rotation ticks, each row followed by its count of ticks:
The counts run from 0 to 451.
[130 129 164 118 115 111 141 120 122 138 147 101 122  59 150 114  99 131
  99 181 111 102 129 139 150 150 152 107 108 118 161  99 134 109 107 139
 148 144  94 132  93 140 145  81 180 192 156 150 141 152  93  96]  325
[101 148 160 153 122 112 178 126 150 154 110  75 133  78 120 107  93 130
 144 118 114 110 142  96 162 120 118  98 121 145 145  60 145 127  90 134
 143  99  98 130 124 118 165 154 133 176 154 151 126 174  59 115]  72
[116 131 124 140 143 116 131 148 101 126 110 113 116  62 117  64 167  86
 142 134  97 107 177 144 143 121 161 134 120 140 135 105 113 158 108  89
 168 141 121 124 110 107 168 176 126 187 147 164 138 126  99 139]  281
[168 154 136 101  85 113 123  95 127 184 138  91 111  97 114 116 121 176
 150 134 102 121 148 111 136 128 145 140 134 162 159 119 141 112 102 110
 153 152  84 108 101 130 176 174 105 160 126 143 127 167 121 176]  88
[157 120 164 129 119 138 127 102 100 129 122  94 129 115  82  83 119 141
 155 129 137 117 148  89 121 173 121 156 111 163 145  75 133  84 109  82
 161 141  88 125 143 134 165 185 103 167 144 137 122 168 105 127]  86
[148 125 127 121 104  94  98 160 105 160 153 146  83 152 144 137 151 141
 114 129 108 114 145 118 120 116 164 127 128 123 120 126 166 117 164 116
 140  81  57 145 110 128 133 151 140 177 123 198 117 176  92 152]  94
[ 97  97 159 148  86 149 131 111 166 103  86 101 134 121 120 162  85 149
 178 154 134 117 146 116 103 151  93 150 103 121 130  72 134 133 111  85
 105 128  77 110 114 137 103 163 107 169 114 155 154 122  96 133]  54
[103 113 126 160 131 139 119 123 158 147 161  70 107  88 151 155 152 128
 166 136  74 113 127 126 157 137 150 119  99 103 135 120 119 173 107  89
 122 123  98 100  79  85 161 172 144 136 137 177 148 142 100 145]  271
[122 123 140 140 178 171 109 123 116  99 136 139 119  82 119 102 143 102
 123  87 117  90 173 124 120 182 156 142 180 151 155 111 126  90 121  94
 118 138  70 122 106 146 154 108 100 167 134 134 158  98 117 141]  26
[164  68  96  84 100 145  89 194 165 160 120 115  99 136 114 161 122  91
 140 132 139 129 145 115 130 126 106 153 124 130  98  73 121 134 101  75
 134 121 118 110  94 152 121 169 128 164 121 155 127 139 120  91]  182
[111  91 123 104 167 106 100 146 138 110 157 138  95 125 139 148 167  96
  98 125  84  98 174 120 150 164 161 163 165  98 133 130 149 107 145 117
 124 111  68 129  78 127 141 112 135 160 144 155 163 106  95 160]  228
[160 122 130  94 118 162 120 105 132 125 125 130 131  68 116  94 104 130
 102 151 161  80 126 114 107 171 176 137  94 152 159 134 127  92 104  86
 168 146  67 126 141 126 145 141 131 173 120 143 139 147 105 134]  340
[102  82 152 136  97 146 121 136 142 100 114 152 126 128 139 185 111 120
 115 151 125  96 145 139  83 148 150 148 111 105 115 101 148 115 146  88
 101 124  64 118 120 132  93 124 119 189 112 164 171 115  88 137]  243
[166 107 133  90  89 127  59 128 123 154 141 120  80 130 129 170 122 150
 115 184 125 115 132 135  80 159 151 167 122 122 135 131 145  95 130  79
 125 153  79 120  78 150 111 122 136 170 133 172 149 130 132 150]  108
[ 98  83 156 153 116 161 143 148 164 104 108 121 132 124 115 167  78 119
 173 133 144 105 141 116  98 155  96 137 113 121 123  64 143 152 123  71
 116  99  94 118 118 155 114 161 112 151 145 157 155 136  83 108]  53
[104 126 181 165 140 125 147 115 145 139 141  60 129  68 134 111 117 145
 181 130  89 112 148 118 171 139 102 124 120 137 149  68 135 136  93 125
 135 117 110 112 106 124 164 134 141 161 169 148 132 157  85 109]  71
[103  95 144 129 151 144 109 154 146 114 139 122  99  98 146 174 113 127
 118 165 113  92 119 134 156 158 142 133 105 110 142 124 144 113 116 119
 139 122  66 149  96 147 101  95 181 167 158 161 176 124  94 104]  124
[137  93 121  64  76 107 115 111 152 152 132 133 120  97 147 140  89 160
 110 172 104 110 136 134 139 134 135 129 101 129 155 129 136 118  94 100
 149 190  69 128  92 153 136 146 144 179 109 114 143 125 134 136]  120
[132 100 179 127 106 115  85 119 122 129 168  94 124 154 107 148 127 135
 136 125 103 131 110 111 121 180 118 160 126 113 129  77 172  72 178 104
 122 101  90 120 100 135 166 134 125 144 165 137 160 155 111 137]  422
[125 110  85  97 134 157 151 144 169 156 116 136 115  72 127 113 127 103
 127 120 139  95 150 110 152 130 138 106 131 152 124 119  93 169  79  78
 142 151  94 105 112 131 155 187 124 157 108 143 121 146  97 125]  268
[141 106 142  78 127 140 144 126 138 133 136 113 109 120 102 125 107 147
 121  84 145 109 144  73 139 145  98 126 134 174 113  72 131  85  81 100
 142 147  71 117 151 146 158 167 114 172 123 101 132 171 103  93]  203
[129 118 189 132 106 101 136 133 131 157 147  94 112 135 118 170  84 152
 154 113  95 118 133 109 147 146  85 127 155 126 147  51 172 119 138 108
 116  87  96 118 107 175 150 118 125 152 159 151 140 164 119 121]  305
[107  82 159 141  59 111 133 127 126 155  96 120 183  89 135 114  95 122
 169 149  80  97 133 185 107 123 119 122  99 125 151  84 153 158 145  87
 155 133  96 137 106 139 158 146 128 161 131 141 132 102 119 143]  368
[119  79 137 138 115 143  88 121 161 129 124  99 142 108 139 142 135 121
 160  97  91 126 187 157 125 149 136 194 165 123 149 109 151  95 127 101
 103 116  75 130  62 143 116 118 104 131 123 151 132  82 129 168]  363
[129 129 138 145 115 102 113 174 152 168  93 111 114  80 117 144 110  95
 140 102 117 118 142 142 142 103 101 105 151 170 133  58 162 123 117 148
 146 114 117 145  98 153 156 124 115 192 156 142 146 111  99 122]  176
[108  73 124 108 123 124 103 150 158 122 105 117  91 152 125 163 151 135
 162 144 105 142 168 101 160 127 105 157 101 122 102  82 122 133  84  87
 129 152  79 121  90 132 119 178 120 176 138 126 160 113 119 108]  184
[150 132 116 140 141 157 121 131 135 163 132  98 125  49 110  90 145  99
 134  75 117 108 179 128 125 125 145 125 174 175 132  89 120 125  94  98
 140 134 125 106  94 129 172 148  99 170 134 160 106 121 123 134]  279
[ 98 105 172 117 123 102 135  89 142 124 134 126 143 104 145 166 112 168
 127 141  65 101 141 120 151 137  99 119 134 143 137  81 165  98 118 125
 131 167  62 137 109 139 163 132 127 179 149  83 177  96 111 147]  439
[103  95 135 133 135 107 121 144 118 111 145 176 125 134 135 164 137 126
 114  78  89  94 156 127 116 146 142  98 164 123 115  98 176 128 169 104
 132  98  44 150 125 137 143 124 129 188 136 144 145 126 109 143]  230
[112  94 127 110 123 152 139 112 147 156 129 160 148  70 165 113  97 147
 124 109  95  69 138 157 156 119 149  89 118 150 133 119 130 148  98 117
 172 166  59 146 124 126 159 139 151 179 119 115 131 112 137 116]  133
[167 130 129  92 111 119  98 117 121 143 121 149 120 127  87 138 104 145
  97 109 142 113 142 111  96 153 117 119 155 184 120  90 162  66 140 113
 136 148  74 139 123 161 151 148  94 183 129 116 162 136 113 155]  425
[134  90 117 106 143 112 102 182 123 143 128 158  62 152 113 154 149 141
 160 132 104 111 150 118 146 134 104 133 146 128 126  93 122 158 111  58
 150 139  81 141 102 159 141 184 130 180 136 152 160 131 136 131]  301
[112  95 149 139 100 162 121 112 155 142 135 133 127 122 160 183  87 169
 110  89 122 101 144 118 105 143 143 111 127 131 105 108 173  94 116 121
 115 104  24 128 128 143 107  92 136 164 102 159 110 146 107 117]  127
[127 108 182 156 126 124 113 141 130 142 138  73 134  98 119 166 103 138
 152 108 108 126 115 119 145 132  84 108 119 132 102  30 149 115 114 122
 126 121 111 105 116 144 161 117 132 178 175 124 160 137 104  77]  188
[126 129 142 134 113 147 124 134 171 138 106 101 114 111 128 159 107 142
 134  92 154 122 136  76 130 134 113 140 116 159 107  80 141  95  83 127
 119  95  66 137 138 123 121 156 109 168 129 174 126 171  74 108]  392
[123  78  78 121 116 139 121 175 147 133  94 171 104  78 122 132 122  98
 133 150 129  89 172 153 121 118 135 126 146 145 132  99 114 164 101  78
 153 153 105 121 100 168 122 157 132 179 121 160 136  85 112 147]  47
[177  98 126 121  57 118  86 148  87 163 119 105 115 126 113 109 144 118
 136 165 115 127 154 139  70 125 145 145 127 132 124  94 139 119 139  84
 138 146 127 102  89 137 147 154 121 184 111 188 108 147 135 122]  297
[136  69 146 119 133 160 110 104 136 125 132 115 164  94 115  77 104  99
 148  97 125  94 173 128 114 183 147 171 145 146 157  87 142  89 132  76
 149 133  87 122 109 133 162 135 103 132 131 123 124 109 139 132]  351
